rotation steps, each row followed by its count of steps:
The counts run from 0 to 562.
[  8   7  12 -13   0  19   8 -10   7  -5   5  11  -7  -9 -11 -18 -12  -4
  13   4  14  18 -22  -7   7   9   3   6  -2  -3   2  18  11   1  -3  16
  -7   2   9 -15   6   1   5   2 -13  20]	205
[  6  13  -9 -21   3  21   6 -13  10  -4  -5   1 -22  -9   6  -2  -5  -2
  27 -15  10  16  -8  -4  -3   9  14   3   8 -10   9  13   2  -4   8  17
  -7   7  15 -13  -4   8  11   5  -5  10]	376
[  0   7  -6  -5  -4  24   6   2  -5  -9   8   8  -4  -2   3  -4  13   8
  15   3   8  16 -21  15   8  -1  11  -8  -6  -6   5  21  20  -8 -13   8
 -16   4  17 -11 -18  -5  12  12  11  10]	325
[  4   8   6  -3   7  24  -1   1  -1 -12  13   4  -1   3   1  -7   9   9
  16 -14   9   6 -24   3   6   7   9  -8  -7   0  -8  17  21   0 -10   7
 -22  -9  17 -17 -19  -1  14   7   4   2]	209
[ -8  11  -2  -7  -2  30  14  -5   2 -10   8   0   5  -4   0   7  15  -4
  10   1  11  16 -13  13  10   6  17  -8   0 -14   0  12  19  -9 -11   6
 -16  13  11 -16 -15   6   4   6   0   8]	255
[  6   7   7  -4   4  18  10  -2 -12 -10   6   8  11   9   1 -10   9   3
  13   3  14   8 -20   1  16   9   9  -4  -3  -2  12   8  22   6 -20   4
 -16  -7   9 -24 -13   1  21  -2  10   2]	59
[  5  15 -12 -23  -3  30   1  -9   0 -10   1  -4 -12  -7   9   9   6  -8
  12  -4  10  -1 -10   2  -1   6  23   2   9  -8  12   5  14   2   0   9
 -10   9  18 -13  -6  10  15   1  -1  15]	524
[  1  15  10 -12   4  16   6  -1   4  -4   3   7  -7  -5  -7 -11  -6  10
  19 -14   2  17 -16   5  14  12  -3   6  -8 -13 -11  13   4 -10  -5  19
 -17  -5   8 -27 -12   8   2  -2   0  13]	344
[ -1   1  15  -6  -1  15   5 -13  14 -10  11   6   2  -2 -14 -10  -6  -2
  17   5   6  23  -2  -1   0  12  12  -4 -11 -10  -3  16   9  -6 -13  10
 -25  11  23 -11  -3  12  -4   0  -5   8]	541
[ -2   6   7 -12  -3  22   3 -15  -1 -11   9   5   7  -3  -4   1  10  -9
   7   2  21  -4 -22  -8   9  14  13  -7  10  -1   7  15  31  10  -8   9
  -8  11  18 -11  -8   0  16   1  -9   8]	487
[ -1  17 -11 -22   7  25   8 -12   3 -16  -2   6  -8  -1   6   4   5   4
  13 -10  23  -4 -14   0  -4   0  12  -6  10  -8   1  22  20  -3   1   8
  -7  12  17  -5  -8   2  16   7  -3   6]	165
[ -2  19  14 -25  -5  15  10 -16   4  -6  -2   3  -5  -5  -7  -9  -8  -3
  17  -2  -2   0  -9  -3  14  11   3  11   7 -15   6   0   3   6  -9  20
  -8   5  10 -27   2  16   6  -4   3  19]	7
[  4   9  14 -13  -4  14   2 -12   2   6   3   2  -8  -9  -5 -17  -5  -3
  24  -3   2  12 -17  -7  14  17  -1   9   4  -5   9   7   7   7  -5  24
  -6  -6   6 -29   0   5  12  -2  -4  15]	551
[ 11  17  -9 -23   7  22   8 -10   9 -13  -6   1 -19  -4   7  -4 -12   4
  24 -12   8  11  -9  -4  -7   4  15   4   4 -10   4  14  -1  -5   1  11
 -14   4  14 -12   0  14  12   2   0  10]	318
[  8  14  -6 -25  -5  25   7 -16   1  -6  -4   1 -12 -10   6   4  -1 -11
  14   3   9   5 -12  -7  -1   9  18   8  17  -7  19   5   9   6  -1  13
  -4  10  14 -14  -1   9  16  -2  -3  15]	525
[ -1   5  11  -8   5  21   9 -10  14  -8   8   7   4  -3 -12   1  -6   1
   9  -2  15  19  -8   2   5  18  12  -2  -8 -12  -7  15  13 -14  -5  10
 -23  10  18 -11 -13   9  -4  -7  -9   4]	68
[ -1   6  17  -6   6   7  14 -13   6  -6   5  15   7   5 -15 -16  -6   8
  19   2   3  21 -12   2  15  12   0  -6 -11 -14   1  17   9  -6 -18  13
 -18   5  13 -20 -14   6   2   1   5   5]	137
[ -8   4   8  -8   4  15  19 -21   7  -7   3   7  14   0  -9   2   8  -6
  11  -2  21   8  -6  -3  11  14   8 -14   6 -11   4  15  21   1 -15   3
 -14  13  15 -15 -10   7   4   0  -7  -5]	162
[-14   7  11  -9  -3  17  17 -20   6  -4   5   6  12  -4 -12  -1   8  -8
  11   0  20  13  -7  -1  17  16   5  -8   7 -13   5   9  18   1 -10  11
 -11  11   6 -23  -6   7  -2   2 -10   5]	161
[ -4   5  -8 -11   1  11   5 -12  -6 -13   4   8   5   5  -1  -8  13   5
  18  -1   7   5  -4   7  -2   2  14 -13  -2  -7  16  16  18  -1 -18   9
 -19   7  30 -12 -17   4  15   8  16  -1]	176
[  0  14   4 -24   3  13  -1 -21   3 -18   2   5  -2   3  -2  -9  -9   2
  17  -5   6 -10  -1 -10 -11   5  11  -1   2  -6   7   6  11  10  -9  15
 -19   8  32 -11   1  14  15   2   7   8]	86
[  1   2  14  -3   4  15   5 -18  10  -2   4   2   7  -7  -5 -12   3 -12
  18  -7  21  18 -13 -10  13  20   5  -6   5  -2   6  12  16   6  -7  12
 -12  -2   8 -23   0   6  11   0 -18   5]	91
[ 10   2   2 -17   6  13  -3 -19  -1 -11  -4   9  -4   3   1  -3  -4   1
  15  -7  19  -8 -14 -13  -4  14  13  -2   6   0  11  14  21   6  -8  13
 -11   8  28  -5 -12   1  24  -4   2  -3]	489
[ -4   8  -2 -16  -1   6   3  -8   2  -5  -2   9 -12  -3  -9 -21  -3   6
  25  -6   8  20  -2   8  -3   5   1   3 -12  -9   9  14  -1  -6  -4  22
 -17  -1  23 -24  -8  11   4   4   5  11]	516
[ -4  13  -4 -27   2  11   8 -21   9 -13  -5   7  -9  -3  -5  -7 -10   4
  23  -8   8   2  -1   0  -9   3   9  -1   2 -14   3  14   2  -6  -2  19
 -13  15  26 -10  -2  13   6   4   1   6]	503
[  3   1   5  -2  10   7  20 -15   4  -3  -1  14   4   4  -8 -18  -1   4
  25  -5  19  31 -12   1  14  11   2  -9  -5  -9   7  19   8  -5 -12   7
 -12   0   5 -19 -10   1   9   2  -2  -3]	380
[  1   2  -6  -5   7  18   1  -4  -2  -2   3   7  -4  -1   3  -2  15   4
  17 -17  19   9 -19   3   4  11   9 -10   3  -5   2  22  24  -5  -4  12
 -12  -1  19 -11 -23  -4  16   4  -1  -4]	94
[-16   9  -5 -11   3  22  14  -6   4 -11   6   5   4  -3  -9   4  11  -1
   8  -3  22  16  -7  12   6   9  11  -7  -4 -12  -2  16  17 -12  -7   9
 -19   9  17 -19 -15   9   0   3  -5   4]	312
[ -3  13   4 -19  -2  13   7 -24   7 -12   2   2  -2  -5  -3 -16  -5 -11
  20   1   9   8   1  -9   0   7   7   3   6  -8  15   4   2  12  -7  13
 -10   3  16 -24  15  15   9   7  -5  17]	238
[  3   3   6   1  11  16  14 -18  10 -14   6   8   9   5   1 -12   3  -2
  22  -8  22  18  -9  -9   5  11   8 -14  -1  -4   2  15  16   4 -10  -2
 -19  -5   7 -16   0   8  12   6 -11  -3]	508
[  2   4   9  -3  -1  21   3  -1  -4   1   7  12   0  -6  -8  -6  10   1
   9   0  19  18 -31   3  18  15   7  -1  -2   0   3  19  25  -2  -6  14
 -11  -2   8 -21 -18  -7  11   0  -4  11]	0
[ 11   8  -2 -18  -3  19   5 -18   3  -8   0   7 -11  -8   2 -11  -7 -12
  20  10   7  12 -12  -9  -2   6  13   5   9  -5  21  14   8  11  -4  13
  -3  10  15 -10   8   5  16   5  -2  18]	52
[-13  12  12 -18  -9  19   7 -11   8  -3   4   5  -1 -12 -16  -5  -2  -3
  11  -4  13  10 -11   5   8  15   2   6  -1 -12  -3  12   9  -4  -1  23
 -12   7  16 -24  -6  12  -7   1 -10  17]	217
